Look-ups in named tables: a row name and a column name give one cell, copied from the table.

Table radi
,mis,lezonu,ses,gokele
kem,574,615,546,469
fid,503,573,517,549
san,531,564,557,564
nibek,669,217,547,844
tiv,583,651,492,400

lezonu of san is 564
ses of tiv is 492
mis of san is 531
ses of fid is 517
lezonu of nibek is 217
gokele of fid is 549
ses of nibek is 547
gokele of san is 564
ses of kem is 546
ses of san is 557
mis of tiv is 583
gokele of nibek is 844
Which row has the largest ses? san

pez
|  | tas | dad | bize | luzut | ruperen | rupipur | pes | bon | lakekep |
|---|---|---|---|---|---|---|---|---|---|
| mubi | 3.53 | 1.55 | 0.04 | 8.66 | 2.75 | 2.10 | 4.44 | -0.78 | -2.07 |
| lif | 0.35 | 2.55 | 3.23 | 0.45 | 0.95 | 1.94 | 1.91 | 0.64 | 1.39 |
| gifibi | 0.33 | 2.48 | 3.14 | 0.39 | 0.94 | 2.00 | 1.83 | 0.66 | 1.33 |
| fula | 1.82 | 0.37 | -1.14 | -1.28 | -0.87 | 7.73 | -0.40 | 1.27 | -2.62 |
| dil | 1.14 | 2.50 | 4.17 | -0.02 | 1.31 | 1.72 | 2.51 | 2.47 | 0.81 |
| fuli | -0.64 | 3.10 | 3.34 | 0.73 | 0.46 | 2.75 | 1.63 | -1.44 | 2.21 |
| kuf | -0.71 | 2.91 | 4.38 | -1.16 | -0.67 | -2.65 | -4.24 | -0.88 | -5.72 |
| nevoze | -0.70 | 3.21 | 3.34 | 0.76 | 0.36 | 2.78 | 1.59 | -1.41 | 2.22 |

rupipur of mubi: 2.10
bon of fuli: -1.44
pes of dil: 2.51
lakekep of fuli: 2.21
lakekep of mubi: -2.07
bon of lif: 0.64
rupipur of dil: 1.72
ruperen of nevoze: 0.36
ruperen of gifibi: 0.94
tas of dil: 1.14
luzut of kuf: -1.16
bon of kuf: -0.88

novut.tsv
	mov	nulil	luver	mumanur	demul	zon
logod	69040	46341	19887	54388	19017	77247
vis	53428	33179	61263	68928	68514	50320
kip	26364	46522	86321	24732	65904	25791
pafi	79233	49637	51982	61610	37321	92483
kar	47509	33501	53063	61907	61732	43731
nev	57269	31447	68836	75229	75619	53120
dipesen	72136	29875	23735	86259	47063	69408
fisu	65434	33356	10211	73846	32870	63561
betamad	31514	54276	76038	15713	46996	38662
vut	54172	29819	67427	74513	76200	48207
mogomi	26178	44818	88409	27721	68468	25229

vis, mov => 53428
logod, demul => 19017
vis, demul => 68514
fisu, nulil => 33356
logod, luver => 19887
vis, luver => 61263
nev, luver => 68836
pafi, mumanur => 61610
kar, zon => 43731
kip, demul => 65904
fisu, luver => 10211

Table rurife
	keze	morosim	led
puturib	18.3	47.8	88.6
sud	80.7	54.3	38.9
muku	30.6	45.8	37.1
nabese	61.4	37.4	68.8
fuvapi	66.9	15.5	51.5
gat	69.5	67.6	63.6

What is the led of fuvapi in rurife?
51.5
What is the keze of fuvapi in rurife?
66.9
What is the morosim of sud in rurife?
54.3
What is the keze of sud in rurife?
80.7
What is the morosim of muku in rurife?
45.8
What is the morosim of nabese in rurife?
37.4
What is the led of muku in rurife?
37.1

dozaser =
	pel	bozabiz	rakatik	dena	zomab	nep	vetuleb	dop	rif	metepo
lape	0.5	0.4	0.3	0.7	0.5	0.4	0.5	0.3	0.6	0.3
tokev	0.3	0.3	0.2	0.6	0.3	0.4	0.7	0.4	0.3	0.5
zot	0.5	0.5	0.6	0.5	0.7	0.3	0.4	0.7	0.6	0.3
pur	0.7	0.5	0.5	0.4	0.6	0.4	0.5	0.3	0.6	0.7
morafe	0.6	0.8	0.4	0.6	0.8	0.6	0.3	0.6	0.7	0.5

nep of morafe = 0.6
pel of pur = 0.7
dena of zot = 0.5
zomab of pur = 0.6
rif of pur = 0.6
dop of pur = 0.3

Table piv
,pafotu,zefit,fiv,ragos,toden
zanoka,118,142,87,65,79
miz,91,145,105,86,122
fanikub,113,135,116,106,117
mupa,158,41,133,198,148
takisi,112,98,116,128,119
zomugez,132,80,116,159,126
gub,135,83,153,178,156
zumufa,115,90,117,126,118
rusofe,119,139,105,81,94
tiful,98,116,98,105,109
kav,108,123,112,123,122
zetede,50,210,54,11,56
sutebov,122,86,112,137,112
zom,116,136,104,83,97

What is the fiv of sutebov in piv?
112
What is the fiv of tiful in piv?
98
What is the pafotu of zetede in piv?
50
What is the pafotu of miz in piv?
91
What is the pafotu of takisi in piv?
112
What is the pafotu of zomugez in piv?
132
What is the fiv of takisi in piv?
116
What is the toden of rusofe in piv?
94
Row with the largest fiv: gub

